(in the rows, 128 means zero)
A state moves one step at a time under one of 6 hidden systems, and each row is a state written as 18 numbers. Each run below is a few steps of one system.
path 1, F (8 x 18):
[[122 170 123 150 112 175 178 133 148  92 133 105 115 162 161 162  79 146]
 [ 96 165 110 133 143 135 129 146 165 128 142  88 151  76 155 180 113 153]
 [141 106 124 133 129  99 114 108 162 169 154 142 138  94 132 186 175 147]
 [131  77 147 160  99 134 155 106 125 124 159 128 145 159  88 142 163 108]
 [ 86 121 132 140 125 128 141 160 106 118 128 102 155 102  93  87 113  80]
 [137 127 120 111 148  87 102 152 127 163 109 169 104  74 138 105 108 109]
 [176 105 144 130 112 128 139 111 136 117 128 176  74 171 145 138 123 127]
 [102 154 136 148 107 171 162 147 130  75 129  86 121 165 132 125 108 115]]
path 2, S (8 x 18):
[[106  82 140 153 118 112 150 152 110 123 141 126 146  84  84 105 110  77]
 [118 103 142 127 127 126 129 163 143  84 122  82 101  76 131 165 144 143]
 [137 160 109 113 146 126 100 111 169 124 141 120 127 121 169 165 131 178]
 [140 139 120 138 125 133 133  88 137 172 153 170 155 166 132 147 124 122]
 [118 111 155 135 111 141 136 141 101 138 113 152 112 153 109 126 140  67]
 [129 127 135 105 140 114 102 162 122  99 100 125  85 102 136  97 118 120]
 [155 126  99 128 137 107 140 116 144 125 139 127 129 104 141 111  95 184]
 [126 133 123 159 100 148 180 111 131 137 145 114 148 159 118 152 134 140]]
path 3, Z:
[[109 115 171 110 140 197 108 132 127  83 112  89 118 136 150 246 154 131]
 [109  94 132 104 170 120  41  85 152 124 176 126 194 106 115 163 161 131]
 [131 109  90 160 116  73 151 106 147 165 176 127 183  94  90  75 131 147]
 [129 110 129 162  85 114 208 174  99 137 100 111  96 103 101  97 128 113]
 [144 105 165  95 131 146 111 151  89 123  68 134  68 133 136 156 164 120]
 [156 119 126  87 162 148  82  72 114 138 124 146 151 162 138 151 137 178]
 [122 123 105 142 135 140 146 102 131  96 165 101 184 136 111  98  79 160]
 [110 119 130 143 112 103 137 175 150  76 134  91 100  93 120  87 130 109]]
path 4, F (8 x 18):
[[152 119  96 122 167 141  96  47 172  94 200 131 196 147 146 153  72 208]
 [130  67 127 119 139 119 100 111 146  52 157  43 155  98 101 130 179 206]
 [111 107 139 100 126 113 103 149  84 160  82  82 136  98  93 120 237 139]
 [129 131 137 108 132 134 109 108  68 204  94 180 149 171 104 104 160  85]
 [135 129 125 120 146 148 116  96 104 109 143 167 156 184 118  70  57 101]
 [135 134 112 106 155 119 100 138 138  63 126 105 115 108 143  74  74 164]
 [158 137 122  97 135 113 106 139 134 121  91 109  80 113 158 139 169 190]
 [134 147 138 122 114 165 141 107 110 152 108 121 127 187 135 168 177 146]]
path 5, S:
[[113 102 124 149 134 125 146 126 133 128 161 133 166  88 110 139  81 109]
 [119  93 154 143 116 141 135 136 146  91 146 106 116 121 122 177 148 116]
 [130 153 129 112 136 119  84 133 165 120 129 128  97 130 160 148 159 135]
 [149 143 109 121 138 105 120 106 138 175 134 176 133 127 145 126 109 135]
 [137 107 143 146 108 145 174 128  99 144 118 151 122 147 113 139 112 104]
 [116 136 146 121 124 147 123 160 121  81 104 106  89 139 135 112 128 106]
 [136 147 101 118 144  99 101 125 158 114 142 125 125 109 147  87 105 155]
 [137 114 111 159 110 115 174 107 137 160 158 134 158 122 114 137 122 145]]
path 6, P (8 x 18):
[[111 135 106 129 120 102 145 147  99 155 108  89 154  98  96  72 160 149]
 [127 147 111 122 140 159 165 124 100 149 104 104 153 113 136 162  95 180]
 [127 131 138 109 156 155  93 118 149 100 139 136 126 127 158 185  95 133]
 [119 120 136 111 143 112  64 118 145 116 147 142 134 139 124 108 155  98]
 [118 116 120 137 116 117 140 121 107 136 134 108 161 137  90  82 157 129]
 [121 121 122 135 125 144 169 143 109 115 115  89 136  99 121 139 105 156]
 [131 142 127 101 155 134  98 140 132 122 109 132 110 101 158 157 103 141]
 [134 139 125 109 146 127  84  98 133 139 140 154 145 160 133 116 135 123]]
path 7, B (8 x 18):
[[130 171 126 169  86 142 185 144 162 114 137 133  88 171 156 129 103 110]
 [ 88 159 151 139 123 178 135 147 121  97 127 124 131 165 134 139  96  63]
 [103 152 133 121 143 126  93 134 128 164 133 179 141 126 134 123 105  56]
 [149 138 113 152 117 103 153 118 157 160 154 184 115 126 148 127  83 115]
 [136 128 140 149 112 148 156 137 156  75 143 130  89 149 151 147  86 120]
 [101 156 150 118 127 147 100 155 129 106 111 132  99 155 140 122 139  70]
 [118 170 113 136 121 117 135 125 120 187 125 168 141 147 130 101 120  90]
 [135 127 114 154 126 136 167 109 144 120 161 147 146 134 135 138  59 131]]
path 8, Z, 8 rows:
[[212  89 104 113 129  79 120  65 126 151 135 183 111 161 125  69 135 203]
 [142 135 117 163  86 174 226 116 103  80 123  78 132 195 115 101  96 180]
 [ 84 129 160 106 134 163  96 185 122  35  94  46  95 111 132 137 153 113]
 [148 125 116  84 168  82  36 109 177 147 138 134 117  78 162 167 188 184]
 [155 107  93 174 113 122 198  71 152 172 186 139 188 123 117 169  99 191]
 [ 86  74 166 174  92 157 191 170  95  70 136  86 136 121  71 117 112  55]
 [128 110 157  78 141  88  39 163 114 132  81 129  72 106 123  99 232  94]
 [185 150  83 103 146 110 130  62 117 221 112 160 156 140 150 144 146 239]]
path 9, M, 8 rows:
[[144  73 161 121 130 117  99 131 136 110 132 157  93 115 124 156 146  97]
 [155 116 128 105 134  91  93 132 127 139 111 163  89 121 133  90 147 124]
 [150 144 114 123 120 117 146 129 103 148 104 153 112 149 129  77 109 134]
 [116 142 133 137 117 155 156 141 108 104 119 119 126 158 122 103  96 106]
 [ 94 158 133 131 132 140 113 148 147 109 136 118 129 129 138 130 117  93]
 [125 160 117 133 126 116 124 129 164 149 139 139 119 123 155 154 133 128]
 [145 124 130 138 107 129 159 127 132 140 120 125 108 135 134 156 151 148]
 [119 108 145 126 121 131 133 147 105 126 107 114 119 117 108 130 154 113]]
path 10, B, 8 rows:
[[155 146 112 119 144 121 133 130 138 130 119 164  97 112 164 125  58 146]
 [137 163 130 124 125 147 115 123 163  96 134 129  96 170 167 147 123 138]
 [100 162 133 142 110 134 118 132 146 126 143 120 133 169 128 116 159  88]
 [103 140 121 152 118 122 151 137 125 153 143 136 158 117 111 109 108  90]
 [127 116 128 132 140 133 140 138 131 124 133 144 127  95 138 152  74 118]
 [141 130 142 114 136 131 106 134 142 119 118 150  88 129 155 158 125 119]
 [137 147 130 134 108 126 134 123 134 144 125 147 107 169 134 118 154 115]
 [121 130 125 146 113 139 157 121 120 120 142 125 145 156 114 105 106 114]]
path 11, M, 8 rows:
[[145 203  77  93 155  95  78  92 132 179 124 168 153 170 150  34 114 157]
 [139 162  96 175  88 159 224  98 125 120 151 102 158 202 121  92  85 173]
 [ 65 128 146 151 116 170 153 174 133  42 137  31 146 109 110 145 129 111]
 [ 80 168 118 104 173 112  56 150 168 165 137 124 158  47 159 186 140 108]
 [185 121 110 132 128 119 146  65 150 199 144 186 132 145 155 199 134 189]
 [163  44 160 140  90 147 172 114  90  73 116  88 102 171  83 127 187 163]
 [ 78 106 136  98 155  97  64 175  95 116 107  96 151  63  84  57 155  75]
 [139 167  87 117 168  99 108  98 145 202 150 210 167  99 156 113  36 125]]
path 12, P, 8 rows:
[[ 81 156 153 146 117 191 130 129 129  76 149 108 151 197 125 139 110  67]
 [ 86 116 133 139 137  98 111 176 135 117 142 131 137  59 109  94  95  53]
 [150 117  93 111 146  73 118 117 116 197 118 151 149  69 118  95 135 170]
 [162 117 117 131 123 155 159  77 126 133 135 109 149 164 132 172 141 213]
 [107 129 163 126 126 173 113 145 147  54 128  93  99 150 147 180 135 110]
 [100 146 140 100 146 111  69 161 112 140 103 150 115 113 124  83 140  57]
 [139 120 101 134 130 110 153  98  95 180 136 153 182 135  95  73 106 137]
 [144  97 119 155 117 138 182 117 150  86 157  91 136 109 129 165  97 189]]

Which system made each of these runs?
path 13, 2 rows:
[[144 143 119 123 149 124  89  75 145 156 168 213 154 180 144 112  76  92]
 [106 182 108 160 104 130 159 130 139 126 153 140 147 186 125  54  84  84]]
 -> Z
path 14:
[[137 124 114 149 103 103 182 172 146 115 114  85  87  64 136 139 135 170]
 [117 141 149 109 128 179 145 148  92 119  78  86 112 136 138 185 153 147]]
 -> B
path 15, 2 rows:
[[ 86 121 130 127 143 122  78 111 139 133 168 120 191 125  99 120 156  88]
 [128 104 111 147 126  74 140 142 146 168 148 144 136  57 113 113 123 120]]
 -> B
path 16, 2 rows:
[[159  86 135 146 118 129 124  61 150 120 184 161 154 191 112 142 144 134]
 [127  74 142 146 113 100 120 142 142  66 157 117 115 120  94  70 130  94]]
 -> B
path 17 (2 x 18):
[[150 107 126 146  97  76 151 168 152 108 121 110  67  90 124  88 159 139]
 [120 158 127 122 112 160 176 161  84 125  73  87 105 135 131 120 128 150]]
 -> B
path 18:
[[118  73 139 144 129 114 113 115 134  95 174 131 161 120  88 100 119  93]
 [129  90 142 137 110 100 126 148 145 118 132 101 105  93 112 145 192 134]]
 -> S
path 19 (2 x 18):
[[143 108 136 131 111  90 109 140 151 106 136 131  86 131 123  92 173 116]
 [129 152 118 133 105 121 158 139 103 157  98 119 117 149 118  87 157 134]]
 -> P
path 20 (2 x 18):
[[101 160 119 152 105 145 172 167 150  73 127  48 116 113 138 129 125 160]
 [ 72 162 143 106 147 168 100 158 105 140  95  91 150 112 131 171 154 101]]
 -> B
path 21, 2 rows:
[[ 92 154 121  92 154 153 110 151  79 137  81  75 163  98 116 119 140 147]
 [144 134 123  82 167 116  62  96 115 185 111 177 143 125 142 139 145 137]]
 -> F
path 22, 2 rows:
[[159  99 116 107 146  91 106 107 123 184 120 157 134  88 126 148 154 167]
 [168  74 132 124 126 134 152  95  85 132 116 146 134 149 101 113 119 161]]
 -> M
path 23 (2 x 18):
[[109 166 106 133 147 116 124 141 158 144 144 143 143  85 154 132  69 115]
 [129 153 128 139 126 130 134 137 174 129 141 139 102 114 166 183 115 127]]
 -> B
path 24 (2 x 18):
[[161  89 114 108 134 106 140 105  62 179  93 144 147 122  90  77 142 168]
 [158  98 127 117 128 148 169 129  70  99  88 114 114 137 112  84  83 171]]
 -> Z
path 25 (2 x 18):
[[127 147 136 158  87 163 234 165  72 161  76 138  96 149 122 127  86  97]
 [114 125 178  78 156 179  72 155  81  90  69 144  82 154 142 148 117  71]]
 -> Z
path 26, 2 rows:
[[122 134 123 125 146 155 115  84 136 146 159 135 181 152 132 175 119 143]
 [139  91 133 143 117 126 127  99 155  95 167 104 142 145 112 143 164 155]]
 -> M
path 27:
[[168  97 143 120 133 140 180 149  68 161  71 200  78 103 134 138  35 104]
 [156 107 149 134 111 170 172 144 114  28 109 104  69 170 141 111  66 148]]
 -> S
path 28:
[[141 124 137 168  71 104 189 155 115 154 116 160  80 163 106  72 146  70]
 [126 134 131 134 127 173 184 139  77 105 104 134 131 154 121  95  32 109]]
 -> B
path 29:
[[151 128  99 157 104  82 192 155 136 158 121 137 100  74 132 100  97 153]
 [108 156 125 160 104 166 202 153 133 114 124  91 124 127 143 169  93 135]]
 -> S
path 30 (2 x 18):
[[113 213 132 136  97 128 119 148 155 155 113 157  78 202 165 105 171  66]
 [129 202  82 164 107 129 189 114 152 163 152 142 150 164 150  95  72 144]]
 -> F
path 31 (2 x 18):
[[179 158 100 144  81  58 155 143 161 152 113 147  47 149 148  49 181 160]
 [121 155 118 143  95 137 217 186  68 151  60 102  99 114 113  80 105 126]]
 -> M
path 32, 2 rows:
[[100 125 145  86 163 116  56 150  89 153  96 157 136 101 112  95 137  60]
 [166 133 126 112 131  98  88 106 137 136 129 198  89 176 143  68 122 105]]
 -> F
path 33, 2 rows:
[[107 124 146  78 163 133  36 109  87 150 109 155 158 155 106  96 169  80]
 [125  79 123 142 126 144 159  94  78 114 148 112 199 150  66  74 100 134]]
 -> P
path 34:
[[143  95 121 116 132 115 122 109  85 109 121 123 148 151  86  41 126 144]
 [132 129 102 105 156 111 108 131 117 104 121 106 144  96 126  68  90 172]]
 -> B
path 35 (2 x 18):
[[172  88 131 124 138 105 144 165 150  63 118 145  47  59 160 133  37 154]
 [182  89 159 142 102 125 119  99 185  74 162 161  56 189 154 173 162 134]]
 -> Z
path 36 (2 x 18):
[[ 90 143 116 149 111 130 146 143 142 112 145  57 161 114 111 125 170 143]
 [101 130 115 133 145 117 128 138 139 162 139 112 168  58 125 167 122 134]]
 -> M
path 37:
[[113  97 168 139 101 169 151 117  79 164 113 133 146 179  88 177 193  78]
 [110  71 156 153 114  91 105 138 144 127 170 158 134 106  87 113 153  39]]
 -> M
path 38, 2 rows:
[[143  97 147 103 137 171 147 123  68 116  80 102 124 135 116 155 129 166]
 [131 147 125  95 144 155  93 112 112  85 112  95 133 174 135 101 139 167]]
 -> S
path 39:
[[130  92 165  75 152 173  89 144  51  53  66 101 102 159 109  87 122 123]
 [166 138 104  70 170 101  45  99 148  95 121 118 114 131 160  89 144 213]]
 -> Z
path 40 (2 x 18):
[[121 151 124  95 161 141  89 119  93 138 110 161 149 147 132  88  83 105]
 [133 158 116 140 121 143 132  97 150 115 161 146 143 191 141 106  97 125]]
 -> M
